Here are some points, each followed by its number:
[ 38  -3  42 -21  15  29   6   2 -24  14   3 -41 -30   3   1  -3  26 -29
  -8  16   7 -33  30  28] 0
[  1  87  67   7   2  77 -24   7  46  29  -6  -6 -48  13 -24 -19  91 -20
  46  24  -6 -49  87  56] 1
[ 15   3  10  36  21   7   2  11  11   0  20   0 -42  -9 -28 -25  16  21
  -2  31  -2  -8  -8  18] 2
[ 14  16  37   6   6  61   8  21  17   7   1   2 -14  21   9  -8  54  -7
   3   9   2   4  41   7] 3
[ 13 -17 -19  51  11 -18  23  17  31  -9  18   5 -26 -10 -24  -5 -33  39
 -46  18   9  18 -46 -11] 4
[-77 -15 -87 -59 -16 -15 -42  -1 -36 -37  20  33 112  54  34 -10  -9 -11
  30 -62 -21  86 -37 -63] 5
[ -6  81  57  28   6  60 -28  14  52  11   3   6 -56   7 -42 -26  79   3
  35  22  -4 -36  61  38] 6
[-17  38  33  22   2  77  15  18  55  14 -29  38 -32  17  -7  -4  52  11
 -28  -8  38   9  52 -30] 7
[-37  57  15  12 -17  37  -8   4  51  -7  -9  25   5  17   1  -2   0  12
  10 -44  -2   0  28 -19] 8
[ -4  -9   9 -25 -18  17  20   8  18  17 -25  15  35   7  44  20 -19 -11
  10 -12   7  25  11  -7] 9
[ -9 -16 -32  30 -24 -38   4   3   9 -22  22  21  27 -12   2   6 -70  22
  -1 -11 -18  26 -66 -13] 10
[ -1 -10 -22 -58 -15 -36  -6 -27 -29  21 -70   9   3 -15  14  32  17   3
  21   5  26 -31  48  30] 11
[-56 -29 -67 -75   7 -19 -52  -4 -72 -43  31   7 103  52  17 -18  11 -36
  29 -51 -11  92 -36 -57] 12
[  7 -30 -12 -37 -51 -27  13  -2 -14  35 -30   8  83   0 102  44 -71 -28
  52 -10 -16  13 -13  27] 13
[-24 -16 -60  53   0 -48  18  -9  20 -29   1  37 -10 -20 -29   4 -27  74
 -30  18  23  58 -40 -36] 14
[-28   5 -44 -32 -27 -87  -5 -57 -16   7 -72  12  21 -42  16  33 -40  22
  -7 -50  15 -48   2 -12] 15
[ 19  11  21 -68 -16  -9  -2 -26 -29  47 -70  -5 -17 -16  28  32  41 -19
  24  -1  18 -53  83  39] 16
[ 33 -49 -15  23  17 -20  18   6  -8 -19  31  -6 -10 -10 -29 -22  15  14
 -21  50   4  30 -32   1] 17
[ -3   7 -16  21   6   6   8   3  28  -8  -7  38 -17 -11  -8   5   6  36
 -27   9  18  20   9 -17] 18
[  5  23  38  27  -2  42  -3  34  29  -4  47 -17  -1  20   4 -17   2 -19
  17  19 -25   7 -12  14] 19
[-13  30  55 -33   2 100   8  23  24  26 -14   6  14  45  26   0  55 -45
   1 -26   6  12  63 -22] 20
[ 19 -23  -6 -53  12 -16  -2 -13 -46   8  -7 -20  10   4  15   2  17 -26
   2  -2  18  -2  26  12] 21
[ 20   5  18  35  23  13   1  13   8   3  22  -5 -46  -8 -27 -27  22  16
   2  33  -4 -13  -2  24] 22
[ -9  -9 -24  14 -12 -54   2 -18   2  -3  -7   8   2 -30  -3   8 -62  33
  -1 -14  -6 -12 -29  -4] 23
[-32  21 -33   1 -36 -67  -5 -38  -5   6 -48  13  20 -40  12  38 -90  17
  -9 -72  -7 -55 -33 -15] 24
[ 22  -2  21  31  19 -12  -6   0 -10 -12  47 -41 -22 -20 -34 -25 -45 -14
  -9   1 -34 -43 -60  13] 25
[ 39 -58  -4 -80 -12 -48   9 -21 -74  22 -33 -29  17  -6  44  19  -1 -38
  34  14   7 -27  15  48] 26
[ 23 -19   8 -35  -8 -37   2 -29 -27  21 -32 -24 -18 -26   2  19   0 -17
   5  15   6 -51  16  35] 27
[-63 -34 -74 -59 -31 -15 -35  -2 -36 -39  28  43 127  73  58   2 -25 -12
  53 -52 -25 122 -41 -68] 28
[-43   9 -35  10 -30 -47   4 -22  14  -6 -36  22  37 -20  27  32 -76  17
   3 -64 -10 -13 -34 -33] 29
[-43  15 -29  12 -27 -41   3 -20  17  -5 -33  22  31 -19  22  28 -68  16
   5 -61 -10 -16 -29 -30] 30
[  1 -44 -32 -46  16 -15 -33   0 -78 -16  35 -30  38  34  -5 -28  27 -30
  22   5 -15  35 -22  -6] 31
[ 25 -32   6  -2   3 -10   5   8 -28  -9  45 -37  25  15  25  -1 -32 -13
   6  22 -25   9 -42  13] 32
[ 63  -1  74  11  56  70  -6  33 -10   3  73 -74 -51  25 -42 -47  79 -52
  17  63 -22 -31  18  46] 33
[-48  92  19  79 -15  -9 -12 -12  82 -17 -12  30 -60 -31 -59  -2 -33  50
 -20 -36 -10 -57 -16  -4] 34
[-20  63   9  65  -5  48  -2  22  78  -5   4  54 -50  -5 -40 -14  40  58
 -17  24   9  23  30 -12] 35
[ -9  24  49 -30   3  88   8  22  19  23 -10   3  13  39  23  -1  48 -41
   0 -21   4  10  53 -18] 36
Which three points above are nearest to each new point? Their numbers follow each, nearest first.
[ 61 -57  -1  47  33  -4  17  14  -7 -18  55 -21 -32  -4 -18 -18   1  13
 -26  63  -2  26 -44  14] 17 2 4
[ 29 -52 -10 -78 -17 -54   7 -25 -69  20 -40 -22  18 -10  44  22  -7 -33
  32   5   8 -29  15  42] 26 27 21
[ 24 -21  -1 -52  14 -10  -3 -10 -46  10  -3 -24   8   7  14  -1  23 -30
   5   2  16  -3  28  14] 21 0 27
[ 28 -15  -9 -55 -15 -58   5 -49 -49  29 -52 -32 -18 -36  12  31 -20 -20
  -1  -2   6 -69  19  41] 27 11 26
[ -7   0   4  -8 -16  -3   0   1   1   5 -17   8  13   5  18   7 -14   1
  16  -9  -2   4   6  -1] 9 18 21
[ 43 -37   1  -6  15 -13   7   1 -34  -5  41 -31  16   4   6  -8 -23 -26
   6  18 -20  -4 -30  13] 32 25 17
[ 12 -30 -45  -9  -8 -43  18 -20 -27  -3 -12   0   3 -22   1  14 -26  21
  -2  17   9   7 -20   7] 23 17 10
[  1   5 -10  21  10  13  10   6  26  -8  -1  31 -19  -7 -10   2   9  29
 -29  11  16  19   7 -17] 18 2 4
[-44  85  21  71 -12   0  -8  -8  77 -14 -12  28 -56 -26 -53  -1 -27  43
 -22 -37  -6 -51 -11  -8] 34 8 35
[ 23   0  28  23  20   3  -5   4  -9  -8  43 -39 -20 -13 -28 -24 -32 -21
  -7  -2 -31 -41 -46  11] 25 2 22
[  9  44  48  11   1  47   4  14  32  16   2 -11 -38  11  -7  -4  43 -24
   9   6  -7 -27  42  21] 3 6 0
[-27  -4 -43  81  -2 -30  22  -2  59 -28  -4  61 -22 -25 -23   9 -38  78
 -38  18  14  52 -41 -47] 14 4 18
[ 58 -54  -5  52  31 -12  16  11  -4 -20  52 -17 -31  -9 -20 -16  -7  17
 -26  62  -3  23 -47  15] 17 4 2
[-23  45  37  24   1  86  16  20  63  16 -37  45 -37  18  -9  -4  60  15
 -31 -10  44  10  61 -34] 7 35 3
[ 57 -49   1  49  32  -3  14  13  -1 -17  53 -18 -34  -4 -20 -19   7  15
 -20  65  -3  24 -38  18] 17 2 22
[ 56   4  67  12  49  63  -6  28  -7   2  66 -67 -46  22 -40 -43  69 -47
  15  53 -22 -31  15  40] 33 0 22
[ 30 -28  10 -19   8 -25  -3  -4 -48  10  27 -33   7  -1  12  -9 -13 -27
  20  21 -19  -9 -23  26] 32 21 27
[ 54 -43   3 -37   3 -59  11 -21 -48  23 -15 -46 -17 -28   0  16  -6 -15
   1  20  11 -60   7  45] 27 26 21
[ 65 -62  -4  53  34 -11  17  13  -8 -21  59 -21 -32  -7 -20 -19  -2  16
 -25  71  -5  28 -51  18] 17 4 2
[ -6   1 -21  15  -9 -45   8 -25   5   2 -36  15 -29 -31 -15   7 -19  31
  -8   3  12 -28   5   9] 23 18 27
[ 10  30  49  20  19  74   3  26  28  16  21   0 -25  30 -18 -25  57 -22
   3  13   2   9  34  -6] 3 36 19
[  6 -34 -15 -33 -54 -28  15   1 -12  34 -26   9  94   2 110  45 -82 -28
  55 -10 -20  20 -23  26] 13 9 29
[-25  -4 -39  73  -3 -28  20  -2  54 -25  -5  57 -19 -23 -19   9 -36  71
 -34  15  13  48 -37 -43] 14 4 18
[ -8  -6  -1  -7 -17  -9   0  -1   0   4 -17  10  17   2  19   8 -22   5
  14 -11  -2   7   0  -4] 9 23 18
[-18  56   5  63  -7  40  -1  20  73  -6   6  51 -43  -6 -37 -12  29  55
 -16  21   6  23  21 -12] 35 18 7
[ 43 -38   2   0  19 -10   8   1 -32  -8  51 -33  14   5   2 -12 -24 -25
   5  20 -23   0 -35  13] 32 25 17
[  7 -16 -30  55   1 -42  15   7  17 -18  17  11 -34 -26 -35  -6 -38  51
 -30  31   9   3 -39  -5] 4 14 23
[-29  10  15 -31 -28  19  -8   0   5  18 -31  16  29   0  36  24  -1 -21
   8 -46  -9 -15  34 -10] 9 8 36
[-22 -27 -26 -71  11  22 -22  -1 -60  -7  14 -10  57  49  17  -9  33 -47
  17 -20  -6  49   0 -23] 31 12 21
